Each scene shows the same named points in several views, each turned, perhaps mirrored, and shifted as a whole.
A view may leave some points out, and in a few views one point is out of place. Which views, in the order they come, and which point in each? Write - if none.

-- scene 1 --
panel a:
  q888 [ -2   2 -61  -5 -14  -7  44 -24]
  q962 [ -4   1 -67  -8 -14   5  50 -22]
  q358 [  0  12 -64 -20 -22  24  42 -33]
  q660 [ -8   9 -57  -3  -7  -2  47 -26]
  q588 [  1   0 -69   0 -13  -4  42 -17]
  q365 [  3  16 -61  -3 -15  -4  51 -26]
  q516 [  1  12 -60 -32 -31  32  37 -36]
  q897 [-11  -2 -74 -10 -13   0  53 -29]
panel b:
  q660 [-27  -3  25  18  -5 -18   9   1]
  q897 [-37  -5  20   2  -4 -24   1  -7]
  q588 [-33 -12  29   2  -6 -16  15   4]
  q841 [ -4 -15  25   0  11 -18  16 -33]
  q358 [ -8 -13  23   2  -2 -23   8 -25]
  q516 [  1 -15  17  -1  -3 -20  11 -38]
  q962 [-28 -11  25   3  -6 -18   4  -4]
panel c:
  q358 [ 24   4 -12 -44   3  21 -22 -15]
  q660 [ 10  -8  13 -31  15  19 -18 -14]
  q962 [ 23 -11   5 -35  13  14 -14 -19]
  q365 [  7 -17   6 -36   8  18 -21 -22]
  q516 [ 27   9 -26 -45  -4  22 -23  -7]
  q841 [ 17   1 -20 -58  -6  21 -20  -7]
  q588 [ 20 -19  12 -36  13   4 -17 -15]
  q897 [ 20  -5   6 -33  18   9  -4 -23]
panel d:
  q516 [ 44 -42 -13  14 -34 -44 -18  -3]
  q841 [ 43 -38  -9   5 -22 -54 -20  -3]
  q660 [  3 -26 -24  -5 -28 -51 -17 -20]
  q365 [ 11 -24 -19  -8 -17 -48 -10 -21]
  q888 [  4 -32 -21  -6 -28 -55  -8 -24]
  q588 [  5 -30 -25  -4 -25 -63   0 -19]
  q897 [  6 -22 -11   4 -36 -60  -6 -22]
  q962 [ 10 -26 -20   5 -28 -57  -6 -21]
panel e:
  q962 [ 29 -11 -28 -16  27  -6 -23  35]
  q365 [ 40  -9 -16 -21  25  -2 -12  36]
  q841 [ 50 -36 -40 -26  43  -8 -10  21]
  q588 [ 34  -7 -23 -21  21 -16 -26  41]
  q888 [ 40 -11 -17 -25  27 -18 -23  31]
  q516 [ 43 -40 -47 -15  36  -7 -10  14]
  q358 [ 37 -28 -39 -17  34  -6 -10  23]
  q897 [ 19 -14 -21 -17  30  -6 -28  33]
panel f:
  q660 [  1   7   1  46 -15 -12   2  -3]
  q365 [ -3   3  -5  40  -9 -22   6   3]
  q841 [ -9  14 -11  40  22 -29 -21  -1]
  q962 [  2   9   6  37  -7 -14  -5   9]
  q358 [ -8   6   0  42  10 -21 -21   3]
  q588 [ 13  12   6  36 -12 -21   1   6]
panel g:
  q962 [ -9  23  36  22  56 -67   9   9]
  q888 [ -9  22  31  18  50 -59   0  11]
  q358 [ -1  30  49  29  64 -51  25  10]
  q841 [  4  30  48  28  68 -42  33  25]
  q516 [  2  39  57  28  65 -43  35  12]
  q660 [ -2  18  30  21  56 -56  -1   4]
  q897 [-20  20  33  18  58 -63  11   4]
Moved in: panel e
  moved in panel e: q888

-- scene 2 --
panel a:
  q655 [-22  17 -20 -13  25 -12  -9  -3  10 -12 -15 -26  20  -4 -13  30]
  q224 [-22  17 -22 -13  24  -8 -11  -2  11  -9 -13 -24  19  -1 -13  33]
  q303 [-27   8 -14 -16  31   1   4 -14  17  -7 -11 -38  15   5 -22  15]
  q315 [-25   5 -13 -16  31   2   3 -17  16  -5  -9 -38  14   1 -23  16]
  q448 [-27   5  -9 -15  33   1   2 -20  14  -7  -7 -38  14   2 -24  14]
  q12 [-22  13  -2 -25  44  14   3 -13  11 -13 -16 -47  18  -4 -18  28]
  q567 [-23  19 -16 -19  23  -9 -11  -2   9 -11 -15 -31  18  -5 -10  32]
panel b:
  q448 [-27 -20   8   4   0  11 -22  10 -11   1  14  33  -8   4  31  27]
  q12 [-18 -13   7   6   1   3 -15  18 -10  11   2  21   9   5  32  36]
  q315 [-26 -17   5   2  -2  11 -19  11 -11   2  15  34  -7   4  35  29]
  q224 [-18 -18  -6  16  -9  21 -14  -1  -5  -1  28  17   5   0  46  22]
  q655 [-19 -20  -7  16  -8  20 -11   1  -3  -6  24  18   6  -3  46  22]
  q567 [-18 -18  -7  16  -4  17 -12   6  -6  -2  23  16  11  -5  43  20]
panel c:
  q224 [ 37 -42  81 -79 -17 -48  45  23  29  32 -47 -28 -51  33 -13  59]
  q655 [ 33 -41  82 -77 -15 -46  49  23  28  32 -45 -26 -52  30 -15  57]
  q315 [ 39 -34  91 -76  -8 -50  43  17  28  10 -42 -23 -28  26 -10  56]
  q12 [ 37 -24  85 -71  -5 -37  30  23  29   3 -31 -18 -40  24 -16  49]
  q303 [ 33 -36  90 -76 -11 -50  41  17  26  12 -43 -25 -27  25 -10  56]
  q448 [ 39 -35  91 -75 -11 -51  44  13  27   7 -41 -21 -28  24 -10  54]
panel d:
  q655 [ 66 -37  11 -16   6  44  23  27  23 -57  43   5  -5 -18  16  39]
  q224 [ 69 -36  10 -11   4  44  22  27  23 -58  45   5  -7 -16  14  41]
  q448 [ 69 -52  10  -7   0  59   7  24  33 -49  27  17  -7 -11  13  26]
  q12 [ 68 -38  11  -6   6  48   7  13  48 -61  24  23  -6 -15  27  25]
  q567 [ 65 -33  10 -14   9  45  26  25  29 -60  40   6  -5 -16  15  36]
panel e:
  q303 [ -8  16  21  -3 -11   5  -1   4 -15   7  18 -12  31  -1  10  10]
  q12 [-18  28  28   3  -7   9   5   5 -11  -2  28 -13   9   6  16  11]
  q567 [-22  20   9  -1   0 -13   4   7 -14   7  17  -6  16 -14  13   1]
  q655 [-19  17   6  -2  -4 -14   1   9 -13   7  16 -10  18 -18   9   1]
  q315 [ -9  16  27  -2 -12   3  -1   4 -16   8  18 -15  27  -2  12  12]
  q224 [-17  19   5  -5  -5 -17   2  10 -17   3  14 -10  19 -17  10   4]
Moved in: -
